Rotation paths and how fast each direction turns (degrees each step):
Each turn is a multiple of 5 degrees from 10 to 175, or 0.
Each row of a path follows its step; steps can be skipped.

step 0: [  4  -1 -15 -11  -2  18  -3  -4  -2  -8  -4  -8  11 -15 -17  12   5   6
 -18 -17   8   8   3   1 -15  -1  -2   5  -3   9   3]
step 1: [ -3   2  -3   7   0 -12  -6  17   0   5   3  11 -15  -7   8   1   4   2
  -9  12  18  -5   8   3  13  -5  -4  12   0 -21 -16]
step 2: [ -1  15   2   2  14 -10  16   2  -2 -11  -4 -14  22   9   8   0  -7 -21
   6 -14   1   3   7  -4   2  -3   7  -5   7  -2   8]
step 3: [ 12  -5   5  -3 -14   7 -14   0  23   8  15  20   4  -3  -1   8 -11  10
   1 -11   2  -5   5  -9 -10   5  13   3  -3  -2   8]
step 4: [-17  -2  -4  15   7   9  14  -4   2  -4  -4  -3 -24   1  -3  12   0  -8
   9  14   6  -1   7  11  -7  -2  -5 -11 -14 -10   4]
step 5: [  4  -4 -20  -2 -16  -5  13   1 -15  -4  -2  -5  19  -1 -13  -4   2   6
  -5 -15 -14   9  -5  -6  -4  -7   9   1  -7 -15 -10]
step 6: [ -4   2   4 -18  -5   5  -5  16  15  -4  -4  21   0 -13  -2   0   5 -14
  -3   6  10  -2  13   5   1 -16 -13   2  10   6  -9]
step 7: [-12   9  -4  11  23  -3 -11   0  -4  -5 -15  -8  -2  15  -8   8   2  -6
  -5 -10  12   2  10  -5  -2   9  19  14  -2   0   1]
step 8: [ 27  -3  -9  11  -9  -5   3  -2   6   1  17  -1   3  -5  18   6 -10  11
   3  -8  -1  -4  13   9  -6  -3   1  -3  17 -12  -4]
step 9: [-11  15   4  -2   2   7  18   3   9  -8   9   7   3 -11  -2   6  -3  -9
  -9   1  17  -1  -7  -4  -5   2 -11  -6 -22  -2  21]
step 10: [-11 -12   4   5  -7  -5   0   9  -2  14  -6   3   0   1  -4   5  -2   0
  20  -2 -11   7   3 -14   8  -7  22   4  -9 -20  -8]
step 11: [ -4  -5  -9  -7  -4  10   5 -10  12 -11  -1   4   4  10  -6  -3   0 -18
  -3  -9 -10  -6  19  13 -15  -9 -10 -18  10   4  -8]
Speeds:
[-6  3  3 -5 -2 -3 -4  3  1  1 -3  1  8  2 -1 -2 -2 -3  5  0  0 -1 -2 -2
  5 -5 -4  1  2 -5  2]
90
[-4  5 -3  3  4 -1 -5  5 -4 -1  4  0  1  0  3  1  3  2 -4 -2  2  4  0  0
 -2 -3 -2  4  9  3 -3]
60
[ 3 -2  0  0  4 -2  4 -1  1  5 -2  6  2  4 -1  7  2 -3 -2 -4  3  4  0  2
 -5 -6 -1  2 -1 -5  0]
0
[ 0 -4  0  1 -1  3  4 -5  1  3  1 -1  9 -1 -2 -5  3  3 -2  1 -2  4  7  1
  1  3  1  0  7 -2  4]
130
[ 0  3 -4  1 -3 -1  2 -2 -3  3 -1 -6 -2 -4 -4  2 -8  5 -3  4  3 -1 -4  1
 -3  0 -6  1  3 -6  1]
90

step 0: [-13 -19  -3 -23   4   2  -2   9   3  -9   1  -8   1  -3   3 -13  -5 -15
  12   0   0   2   8  16  11  11  -4  -7  -4  20  -1]
step 1: [ -2   2   1 -11  13  16  17  -9  -7 -10   9   5  -6  16  11   6  -8   1
   1   5   9   1  -2 -17   1  -3  -7 -12  14  21   3]
step 2: [ -2  -1 -15  -5  -1   3  20  -4  -7  -9   5  -5  -4 -14 -11  14 -10  10
   9  -3 -13 -17   1  -2   3  -4  -4  -7  13 -10 -20]
step 3: [-11  -5 -11   3   4   0   5  21  -2  -2   4 -14  -4  -6  -7   2  -8  -8
  15 -18 -19  10   4   3   7   9 -11  -2 -11  15   9]
step 4: [  1 -15   7   2   4   1   7   0 -19  -2  15  -2   1  14   1  -4   0  -3
  16  16  -1  10  -5  -2 -19  -1  -8 -11   2  23  -3]
step 5: [ -2  -1  -7  -7  -9  -4  10   3  -8 -16  12 -12   4   1   9   3  -7   4
  -4   3   4 -14  -2   7  -4  15 -12   0  30  -5 -14]
step 6: [ -6   0   6   2   0   7   1   5  -4  -2  -3  -5 -12  -1   2  14  -2   3
  13 -28 -11  -3   4   9   8  -5 -27  -1  12   1  14]
step 7: [-14 -11   6   2   2   1 -12  -4   2   6  16  -1  -1   8  -1   4   2  -5
  25   8 -15 -15  -5   5  -5   0  -9 -20 -12  10  -7]
step 8: [ -5 -13  -5 -10 -17   7  -1  16   1  -6   9   0   6  -3  19   3  -5 -10
  -3   6  -1  -1   2  -2   4  12   8 -16  22  17  -7]
step 9: [  7  -7  -2 -23   2   8   8  -7 -15  -9  -3   6 -17  -2  -7  15   3  -7
   0  -6   5  -6  11   3  10  -2 -19   1  15  12   6]
step 10: [ -3  12  -1  -3   1  -1  16  -6  13  -5  15   0  -1  10 -14   9 -12  -4
  11  -8 -15 -22  -5  -4   1   3 -14 -11 -11   9  -5]
step 11: [ -3  -4  -4   2 -10   4   3  15   4   1  10  -3  -4  -8   2  13 -13  -5
   9   0 -23  23  -1  -5  -5   0   3 -10   7  14 -18]
Speeds:
[ 3  0  0  2  4  1 -1 -6 -1  1  2 -5 -5  1 -1  2  1 -2  3 -1  9  4  1 -1
  3  0 -3 -5 -4  1  6]
125
[ 0  4  1  0 -1 -4  0 -3 -3  5 -2 -4  5 -4 -6 -2  0 -2 -3 -5 -7 -5  2  1
  3 -3 -4 -3 -1  0  5]
100
[-1 -3  4  2 -3  0 -2  2 -6 -3  0 -1  4 -2 -3 -4  6 -6  2  5 -2  4 -1 -1
  4  5  6 -1  0  4  2]
90

step 0: [-16  10   7  -5  -6   8   3  -5   2  -3  10   2   7 -16 -18 -15  -7  -1
  -6  15  10   9   7  -1  -6 -19  14   3   0  -6  -2]
step 1: [  3   8   7 -10 -17  -3   3   6   5  -8  -6   4  -3 -14  -4   6 -13  -1
   8  18   7  -7  -2  14 -13 -20   3   0   6 -10  11]
step 2: [ 21  -7  -1   2 -15  12  12   9   3  -9  -1 -12   3   4   1   1  -4   1
   3   3 -11  -8   1   4 -10  -4   5  -2   8 -26  16]
step 3: [  2 -22  -4  12  -3  15   0  11   6   2  -2  -3  21 -12   5  -6  -5   9
   2 -12   2  -5  10  -7  -3   5  -3  -4  -1 -14  18]
step 4: [-14  -8   4   2  -6   6   8 -10   5 -14   8   7  10 -10  -9 -11  -4  11
   2  -7  12   8   7 -19 -14   6   4 -11 -12   2  11]
step 5: [ -1   2  12  -2  -5  -6 -12  -9   1 -24  -9  12  13  -5  -7  -9 -11  -3
  -2  12  11  16  -6  -3 -10 -11   8   6  -7   1  10]
step 6: [  7   2  13   0 -10 -16   9  -4   3  -1  -7   1   6   6  -3  -5 -10  -3
 -10  27  -2  -4  -5  -4   4 -13   5   2  -4 -18  15]
step 7: [ -3  -2   8  -4  -3   2  13   7   3   8 -14  -1   6 -14  12   5  -9   5
  -8   2 -11   4  -1   5   2   4   0  -1  -3 -35  11]
step 8: [  2 -12  -7   1   0  13  21  -3   1  -2   3   7   6 -18   2   3  -2   6
  16   7   2  16  15  -3   3  15   2  -2  -2 -16  10]
step 9: [  5 -26  10   0  -5   7  -1   0  -1 -12   4  18   8 -14 -14  -2   4   8
   1   7   8   9  10   8  -9   9  13   4  -8   5  -1]
step 10: [  1  -8  18   3  -5 -11  -1   6  21 -17  14  13   4  -7 -11 -13   0   2
  -8  10  -6   3   2  -4  -1 -14  12   3   7  -1   1]
step 11: [  6  12   9  -1  -8 -12  -2   5  17 -14  -8   2   2 -16   7  11  -9   2
 -13   2 -10 -11   8  -7   5 -11  10   4  -4  -8  17]
Speeds:
[-1 -1  4 -6 -4  0  2 -2 -3  0 -1  0 -3  3 -4  4  3  1 -5 -3 -2 -4 -1 -1
 -7  5  4 -4 -4 -2 -2]
145
[ 1 -2 -5  2  5 -2  2 -1  7  4 -5 -2 -3  2 -6  4 -2  5 -2 -2 -2  0 -5 -1
 -2 -2  4  4  3 -1  4]
80
[ 1  9  2 -1  4 -5 -1 -2 -3 -1  4  4  0  3  3  1 -3  2 -4  1  3 -3  4  1
 -5 -4  1  6  2 -4  0]
70
[ 2  0 -3  2  2  6  2 -5 -4  3  1  4  1 -6  2  2  6  0 -1 -6  3 -3 -3 -6
  3 -2  0  2 -1 -5  1]
80
[-1  6  0 -4  5  4  3 -4  1 -1 -3  0  1 -4 -7  2 -4  0  6 -1  3  1  5  1
 -1  1 -3  0 -5  3 -2]
90

step 0: [  2   2  -4  15   6   3 -15   2   6  -4  -4  14 -18 -11  12  -1 -15 -17
  -6   4 -10 -10  11  -8   2  19 -10  -7   0  14  -7]
step 1: [  9  21  -1 -16   6  -2   4 -15  11  20   8   7   6  -7   7  19   3  -5
  11   8  -7   0   3  -6  -5   9   1   3  -3  14  10]
step 2: [ -8  -6  -3   5 -11   6   8 -16  20  12   3  -4   3  -8 -11   9   1  -8
   3  -4  -8  14   4  13  -3 -16  12 -17  -9  -6 -13]
step 3: [ 12 -11 -16   4   1  11   4 -17 -12   5 -19  -8 -16   1 -12  -8   3  -2
   8 -22   1   7  -3   6 -10  15   0  -5   5  -6   2]
step 4: [  5 -15  -6 -11  -8  -6  10  12   2 -13 -12  18 -11   0  -7   5  22 -17
   2   7  -2  -5 -10 -11  -8  10   3   4  -8   2   8]
step 5: [ -2  11  18  11  -1  -9 -10  -2  -8   3   4  -9  -4 -14 -18   2  10 -16
 -18   5 -14  -4  -6   2  -4  -4  10  12 -10   7  14]
step 6: [ 22   9   2  -3 -10   4 -24  -6   0   7  12  13   9 -12  -9 -12  -1   2
  -8  -5   0   7  -7  -3   1   6  12   4   7  -5 -23]
step 7: [  3   1   3  -3  24 -10   6 -10   2  -4   6  14  -2  -5 -14   9   7   4
  11   0  30   5   3   8   4   0   5   8   0 -11 -12]
step 8: [  7  -8   4  18   0  -8  28  -4 -12  -1  -2  -2 -11  -2  16  -4   3 -12
 -14   8  10   8   8  -6   3 -10  16  -4   8   0  -7]
step 9: [ -9  13 -20   2  -8   0   7  -3 -15  -7   6 -12   3 -11  -1 -21   3  -4
   1   6  -5  -1  17 -15  12  21   4   6  -3  -5   7]
step 10: [ -1   4   9 -13  12   7   4   6   0  -6  17   4   0  10  -7  -5   2 -14
   5  22 -21   5   4  14   4  16 -10  -1  -4   6 -17]
step 11: [  0  -3   1 -11  15  13 -21  -2  -3  14   9  -9 -15  -3   6  17   2  -8
  -9  -1   8   2  12   5  12   0   7 -18  -4  15  -1]
Speeds:
[ -3  -2   2  -3   5  -3   1  -1  -1   0  -1   0  -1   4   3   0   0   2
   3   5  -1  -1  -6   2  -1  -3   9   1 -10   4  -1]
120
[-1  1  1 -2  3  0  6  7  3  1  4  1  2  1 -4  5  7 -3  6  4  1  1  1  2
 -3 -5 -5  4  0 -1  0]
125
[-3 -5 -1  4  0  6  7 -2  0 -1 -3  2  4  6 -5 -5  3  0  1 -2  1 -2  3 -4
  2  0  4  1  3  5  2]
70

step 0: [-10  -5  -2  -9 -10   5   6   3   7   1   0   2   1   3  25  -9 -19  -7
 -11  -5  -8 -14   5 -18  -3  14  -9   3  -5   4  22]
step 1: [  7   2   0 -13   9  -6  28   1   5 -12  -3  -6  -7  -1 -14  -7   4   4
  -9  23  -8   0  -5   6  14  -1  16   6  13   7  -2]
step 2: [ -2  -3  -4  -1  -2   6  -1  22  -7 -17   6   6  -5   5  -2  16  17  -9
  21 -15  11   3  -4   4  -9 -11   7  -5   9  -5  16]
step 3: [-11 -16   8   2  -2  -2  -8  -2   5  15   6  10   8  -8   5  -6  -8   7
  -8   0  16  -5 -13  -5  -3  28   1   9  13 -14   5]
step 4: [ 13  10  13   0   3  -6  -3   3  -8  13 -26  -5  -8   2  -4 -12   7  -2
  12   0 -12  -6  -7   8  17   2  10  13   4  15 -11]
step 5: [-17  13  -5  28 -11   5   5  15  -7   2  -3  -2   4  -2 -12   5  -4 -15
   8  11   9   6   0  -5 -10 -12 -11  -7  -5   6   7]
step 6: [ -9   1  26 -10  -5   4  -7 -16  15 -13  -2   9  16   8   2  -9   0   5
  -9   1   5  22  -2  -5   1  15  -3  -3  -5  -2   1]
step 7: [ 10   6  13   3   9 -21   0   3   8  -8  -3 -19 -16 -20  -2   5   0   5
   8 -12 -22  -6   9  -9   4   3  -2   0   0   3   0]
step 8: [ -7   2 -11  15  10  11   7  16  -5   1  13   1   4   8  -7   4   3  -1
 -24 -12  -2  -5  -5   3 -14   1   4 -20   5  19  -4]
step 9: [ 13  -2   3 -12 -17   4   5   4  13   4  -7  17  11   2  24  11  10   1
  -3   6   5   9  18   1   8  10  -2  -9  10  -8 -12]
step 10: [ 16 -20  -4  18  10 -21   3  -3   2  -1   3   6  -6 -20  -9   2   6   9
  12   4   2   8  -2  12  -2  -6   1  14 -12   4  -6]
step 11: [ -5   6  -1  13  -9  17  -2  -5 -11   9   3  13  -3  14  -4   5 -16   1
  -4 -32  -3  -4  -9  15   1  -6 -10   3  -3   1   3]
Speeds:
[-5 -6  5 -1  5 -1 -3 -3 -2  4 -1  3 -4 -3 -4  0  0  4 -1 -8 -4 -2  3  0
 -1  2  0  1 -4 -5  4]
95
[-1  4 -1  1 -5 -7  2  3 -4  2  1 -1 -4 -7  2  2 -6  2 -3  3  1  2  0 -1
  2 -1 -2 -4  3 -8  2]
160
[ 1 -1 -2 -2  1 -2 -4  3  3 -3 -3  4 -1  0  8 -6  1  3  0  3  1  3 -1 -4
 -4  7 -5  3 -4 -4 -2]
115

step 0: [ 12 -11   0  -3   6 -10  10   1 -17   0  11  -7  -6   0 -11 -14 -11  15
   8  -2  -9   7  -6  14  -3   4   6 -11  12 -19   5]
step 1: [ 23   7  -6   2   5 -13   2  13  -5  -1  -3  -1   0  -4  12  -7   8  19
   6 -20  -6  12  -5   1   2  -2   2  22   4  -1  11]
step 2: [ 14   8   5   0  -9   2   2   9 -10   5   7 -13  -7  12  19  -4  -3   3
 -18  -1  -6  23  -7   2  -3  -9  15  -8  11  -2  -8]
step 3: [ 12   4 -12   3   8  -7   6  -4  -1  -8  13 -12 -18  -1   0 -11   3 -10
  -5   8 -18  13 -17   1   8  -5 -10  15  -3   6 -12]
step 4: [  6   0 -16  22   7  -7  -3 -11  -7  14   0   0  -2  -1   6 -11  -6  -8
 -15   2   3  14 -13  -2   0   9  20   1 -10  10  12]
step 5: [ 18 -13  -7  -4 -19 -11  -6 -10 -11  -6  -2   6  -5 -14  -6  -7   7  -8
 -11  17  -5  18   5  -8   3  -9   1  -2  -1   6  13]
step 6: [ -1   7  -6  18 -13   0  -5   6   0   9   7   1  -5   2 -15   3  21   3
   9  14 -16  10  -1 -13   0  12  13   6   1  10   8]
step 7: [-10   1  -2  11 -20  -1  11  -4  -1  -5   2 -14 -15  -4   7  -5   8  -9
  -5  -6  -4   9  25  -5 -18   6   0  -1 -11  10   8]
step 8: [-16   2  -8  13   4   4  -2 -21   0 -16   7   1 -14  -3   2  -6   1   4
  10  18 -13  -3   8  -1 -10  -5   9  -2  20   2  12]
step 9: [ -5  12  -7   2  -4   3  22  -1 -12  -2  -5   0  -1  -3  -4   5  -6 -10
  12   6   8   3  11  15   1  11   4  16   7   2  28]
step 10: [-12  -3  11   3  -3   7   7  -4   3  -1  -4  15   3  17  17  -5   9  12
   1  10   7  20  13   6   3  -9 -11   5   9  11  16]
step 11: [-17   8  16  -3 -14  11   9   5   0  -1  14  -4  -3   8 -11 -14 -17   2
  13  12  -3  11 -11   5  -1  -5  -9   7  -2  -1   8]
Speeds:
[-1  4 -7 -6  0  1 -1  2  1 -3  4  0 -2  4  0 -1 -2  5 -8 -2  1  2 -5 -1
  7 -1  0 -1 -5 -1  2]
35
[ 4 -5 -6  1  4 -1  2 -5 -4 -1 -1  7 -1 -2  2  3 -6  1  3  3  2  0  2  2
  4  5  2 -2 -2 -2  1]
80

step 0: [  0  -4   5   8 -18  12   5 -12  10   3   7  -8  -3   6 -10 -10  13  -4
   6 -20   4   9   0  -4   7 -13  -1   2   5   6  -2]
step 1: [  2   8  -8   3   0   3  -4 -11   5   2   3  11   3   0  -3   7 -10  12
  22   9  -5   0   3  -9   6  -5   0  19   8  15  -1]
step 2: [ -3  10 -13   4   2   6 -16  -6  -3   9   4   5  20   3 -20  -6  -3   2
  -3   1  -1   0   0   2 -11  -4   2   0 -14 -12  -2]
step 3: [  4   5   6   8   4   1   7  -2   1   0  17  -4   3 -17  -8  -8  12   7
   3 -13  -6   6   3  14 -11   2 -10  -3  -6  15  -7]
step 4: [ 10  10   8  13   7  -5   4   4  12  16  -5  -8   3  -4   2   5   2  -2
   2   5   7   2  -3 -14  -5   2   2  24  -6   8  -6]
step 5: [  4  -2   1   9  -8  10 -13  -7 -12  -4   1 -11  11   7  -9   7   4  -2
   2   0  22   3   0 -11 -17  -4   7  -6   3   7   3]
step 6: [-16   4 -11   8  -3  -9  -4  12  -8  -4   8   0   9   4   3  -1  11  18
  12 -14   7  -6   3   0   4   0  -9   6   1  13  -6]
step 7: [  2  -6   6   0  15  -5   9  -7   1   1 -14  -6  22  10 -10   3  -2   8
  -3  -9  -7  -2   0  -9  -2  -5 -11  17  -6  -6  -4]
step 8: [  5   0   1  16  15  -2  -7 -10  -2  -5  -4   6   0  -6  -5  -3   6   1
  -5   2   3  -5 -11   2 -19 -18  -5  -8  17   6  -2]
step 9: [  0  13  -4   4  11 -19  -9  12   7  -1  -4  -7   9  -9   4   6   8  -4
  14   9   7  -3  -7  -2   7  -1  -7 -12 -12   8   0]
step 10: [ -7 -10   3   7 -13  -2  12  10  -6  -1 -13 -14  12   3  -9   3  -1  -5
 -16   6   1  10  -7  -8  -4  -2 -14  -3  -8  10  -4]
step 11: [ -1  -2   6  10  -9  -8  11  -7  -4   7 -12   3 -11   5   0 -13   9   8
   8  -9   9  -6   2  -9   6 -20  -2  -6  11   7  -3]
Speeds:
[-1  5 -3  0 -2  5 -7  3 -2 -2  2  1  7  0  4  2 -4  1  3  7  5  4 -4  0
  3  1 -2 -4  3 -1  2]
95
[ 0 -4  0  0  0  5  5  6  1 -3  2 -5  1 -2  0  1  5  0  2 -2 -6  7 -6  1
  5 -1 -3  5 -1 -2 -1]
110
[ 5 -1  6 -5  2  1  2 -7 -2 -4  0 -6  4  1 -3  3  0  1  6 -1  0  2  4  0
  2  1  1 -6 -4  0  3]
160
[ 0  2 -5  4  0  4  5 -6 -2 -1 -3  0  2  9  0  2  0 -7 -4  2  0  1 -4  2
 -4  3  0  0 -5 -2 -1]
135

step 0: [ -5  -5  11  11  -3  12  -3  -8   0 -14  11  -3 -10  -4   8  -1  11  -4
 -16   1   9  -4 -19   5   5  -6  19  -2  -7   0 -11]
step 1: [  1 -10   9   6  -6   6  11 -14   2 -19  -8  -3 -19  11   8 -10  -2   5
  -5   4  -1  -4  -5  11   0  10  15   0   1  13  -3]
step 2: [ 12   6   8   5  -9   3  25   0  -1  -8  -9   2 -11   4   9  -4   0   4
 -11  -2   2  -8 -18   4  10   3   6  16  -4 -11  -4]
step 3: [ -8   8   5  -4 -18   0  11  -5  -5 -16  -5   4 -11   8  13   1  13   3
  -2   0 -17   1  -9  -5  13 -12   1   9  -5   8  -9]
step 4: [ -2   0   2   1   5   0  11   4  -1 -17   0   0 -16   9  13  -8  10  10
   4 -17  -2  11   7  -2  15  -3   7  14  12  -3  -5]
step 5: [ -2  -5   2   3  -1   6  -5   0   0 -11   6  24 -11  14   4  -1  15   3
   2  -8  -1   6  -6   3   5  -5   6  19  -9 -20  -4]
step 6: [ -1 -11   7  -4  -3   4  -4   9   2 -15  -3  16 -12  18  18   8   5  -3
   8  -3   8  11  -3   2   4  -3   8 -11  -3   0 -17]
step 7: [  5   5  12   4  11  10  -1   6  10  -3 -10   1 -20   7   2  -2   7  -1
   5 -10  11   7  -4  19  11  -6  15   0 -12  -1  -7]
step 8: [ -8   9  -1   5 -11   6  -4 -15   6 -10  -8  -1  -7  12  10  11  10  12
   0   5  18   1  -9  19   3  -1   8   1  -8  -6  -5]
step 9: [ -1 -10   6   7 -11  -3   2  -1   8  -3  -9 -11  -8  -2  20  -3  13   9
 -10   1   1   1  -5  12  19   9   6  -9  -2  -7 -12]
step 10: [ -4  -2   0  17 -21   1  10   3   3  -8  -6  -6 -20   7  -5 -11   8   2
  -6   1  -9   1   0  20   5  -7   4   6  -2  -8  -5]
step 11: [ -8   2   7   4 -18  -5  13  10  -8 -17  11   1  -2   3  12  -9   8   8
 -10   2  11  -3  -3   6   2 -12  15   4   3  -8  -6]
Speeds:
[-3  1 -3 -4  7  3 -5 -5 -2  2 -4  1 -3  1 -2  0 -2 -4  0 -2  3 -1 -3  1
 -1  0  3 -6  2 -6 -7]
45
[ 2 -1 -5  4 -4  3 -3 -1 -1  0  2 -2 -1  1  0  7  0 -1  2  2  1 -5 -6 -2
 -2 -9  0  4 -1 -4  3]
135
[-7 -2 -4  3  1 -3  7 -1 -5  1 -5  1  0 -2  1  2  2  3 -4 -3 -3 -1  6 -2
  1 -5 -3 -2 -2 -5  2]
55
[ 0  6 -5 -4 -3 -2 -2 -4  7  0 -4 -4  2 -2  2 -1  0  3  1 -4 -1 -1 -3  1
  7 -1 -7  3  2  1 -3]
65
[ 5 -2 -3  0  3 -1  0  1 -1 -1 -4 -5 -5  2 -6 -4 -5  2  3 -6  0  0  3  5
 -2 -1  3  5  0  0  5]
125
